Each path is a new rotation, seen through one point. The rows after it are directions, each followed by how far the rotation turns it, in degrees per step (0 if it stays put).
Each turn is a multiple of 5 degrees from 10 to 175, or 0.
Each row of a path follows its step; steps can be skipped.
Rotation 1:
step 0: -.16,-.42,.39,.05,.17,.28,.27,.22,.08,.34,.25,.06,.06,.03,.17,.20,-.16,.24,-.20,.02,.22,-.31,.05,-.34,.04,-.21,.27,.40,.24,.27,.21,.16,.13,-.35,.00,-.32,.13,-.26,-.17,.08,-.08,.03,-.06,-.05,.25,-.28,.12,-.12,.06,-.08
step 6: -.14,-.51,.43,.20,.17,.02,.45,.15,-.05,.26,.12,.34,.05,.09,.07,.02,-.01,.44,-.16,.03,.34,-.10,.08,-.40,-.22,.05,.14,-.05,.20,.37,.23,.26,.17,.15,.02,.10,.03,-.03,-.17,-.13,-.15,.37,-.04,.02,.08,-.30,.05,.14,-.02,-.09
step 11: .10,-.27,.15,-.05,.25,.35,-.26,.10,.15,.07,-.32,.29,.31,-.02,-.23,-.29,-.04,.02,-.30,.05,-.10,-.19,.09,-.22,.00,.24,-.12,-.24,-.26,-.11,-.13,-.03,-.07,-.14,-.32,.24,-.52,-.02,-.01,.22,-.03,.09,-.05,.01,.17,-.24,.18,-.13,-.59,.18
step 14: .04,-.25,-.02,-.22,.10,.28,.00,-.35,.24,.08,-.07,-.06,.11,-.13,.00,-.16,.28,-.35,-.20,.06,.28,-.21,-.31,-.15,.21,-.19,-.14,.20,-.02,-.26,.23,-.01,.23,.20,-.37,.15,-.35,.37,-.08,.06,-.43,.33,.15,-.23,-.10,.03,-.36,-.01,-.18,.04
step 22: .25,-.35,.04,-.02,.24,-.24,.04,-.21,.01,.42,.11,.10,.15,-.18,-.05,-.50,.22,.25,.21,.03,.26,.06,-.27,-.08,-.31,.21,-.16,-.31,.28,-.29,.19,-.25,-.30,-.15,-.02,.10,.42,.12,-.15,.13,.08,-.06,.04,-.14,-.08,.21,.16,.08,.17,.31
step 31: .01,-.22,.18,.15,-.21,-.21,-.16,.31,.25,.15,-.01,.21,.07,-.32,.67,-.09,.17,-.15,-.10,-.08,.16,-.36,.26,-.12,-.09,.07,.11,.17,.07,-.06,.03,.08,-.11,-.51,.04,-.07,.32,-.24,.20,-.16,.09,.48,-.12,.15,-.02,-.21,-.07,-.06,.18,.15
step 32: .22,-.08,.24,-.13,.09,.11,.11,.01,.11,.05,.05,.21,-.06,-.41,.40,.17,-.17,.02,.30,.25,.54,-.17,-.08,.00,-.04,.06,.23,-.14,.25,-.03,-.15,.05,.43,-.34,-.13,.34,-.10,-.14,.10,-.17,-.11,.18,-.10,-.45,.24,.13,-.12,-.34,.10,-.10
step 41: -.04,-.16,.30,-.20,.52,.45,.15,-.13,.19,.07,-.09,.30,-.03,-.08,-.11,-.05,.13,.06,-.03,-.28,.19,-.21,.05,-.26,.03,.09,.23,.13,-.14,-.06,.23,.05,-.43,-.16,-.16,-.18,-.04,.27,-.07,.05,-.08,.27,.06,-.27,.41,.06,.33,.01,-.15,.48
Directions:
-.05,.06,.14,.11,.07,-.09,.02,-.03,-.02,-.08,.00,.04,.01,.05,-.03,-.06,-.04,.06,.02,.09,.07,-.02,-.04,.03,.02,-.05,-.02,-.09,.00,-.03,-.07,-.01,.02,-.05,-.07,.04,-.05,.01,.01,-.06,-.02,-.09,-.10,-.01,-.21,.05,.06,.02,.05,.01  70
-.08,-.04,.07,.00,-.03,-.01,-.04,-.08,.02,.12,.04,-.05,-.02,.04,-.06,-.04,-.03,.05,-.04,-.03,-.07,-.13,-.16,-.04,-.03,.05,.03,-.02,.06,.04,-.09,.02,-.08,.05,-.03,-.03,.00,.09,-.03,-.03,-.04,-.05,.02,.06,.05,.08,-.07,-.12,-.09,.11  95
.01,-.02,-.01,-.03,.06,-.02,.01,.00,.01,-.01,.15,.03,.00,.00,-.04,-.02,-.01,.13,.00,-.04,-.02,.09,-.09,.07,-.05,-.11,.11,-.07,.14,.06,.06,.02,.09,.01,.02,.05,.06,.00,.05,.01,-.01,-.09,.05,-.01,.05,-.05,.01,-.05,.00,-.17  110
-.03,.00,.02,.01,-.07,-.03,-.01,.12,.06,-.10,.06,.05,.02,.01,.04,.05,.01,.00,.13,.12,.04,-.08,.00,-.02,-.13,.03,-.10,-.01,.00,.07,-.04,.04,.07,-.04,.00,.03,-.08,-.05,-.04,-.01,-.10,.01,.02,.16,.08,-.09,-.04,-.06,-.05,.00  55
.06,.09,.02,-.02,.00,.01,-.04,-.04,-.10,-.04,.12,.07,-.07,.02,.03,.00,-.03,.03,.07,-.08,-.02,-.04,.08,-.01,-.02,-.05,.04,.05,.01,-.04,-.02,.08,.02,-.06,-.10,-.10,.01,.01,-.04,.14,-.02,.02,-.20,-.05,.07,.02,-.07,-.03,-.02,.05  45
.02,-.05,-.08,.04,.02,-.03,.07,.12,-.09,.09,.05,-.07,.00,-.01,.00,-.11,.05,-.04,.05,-.03,.01,-.13,-.02,.01,-.02,.07,.04,-.02,-.04,.01,.02,.06,-.02,.02,.11,-.05,.06,.02,.03,.07,.04,-.06,-.09,.13,-.11,-.04,-.03,.02,.11,-.06  120
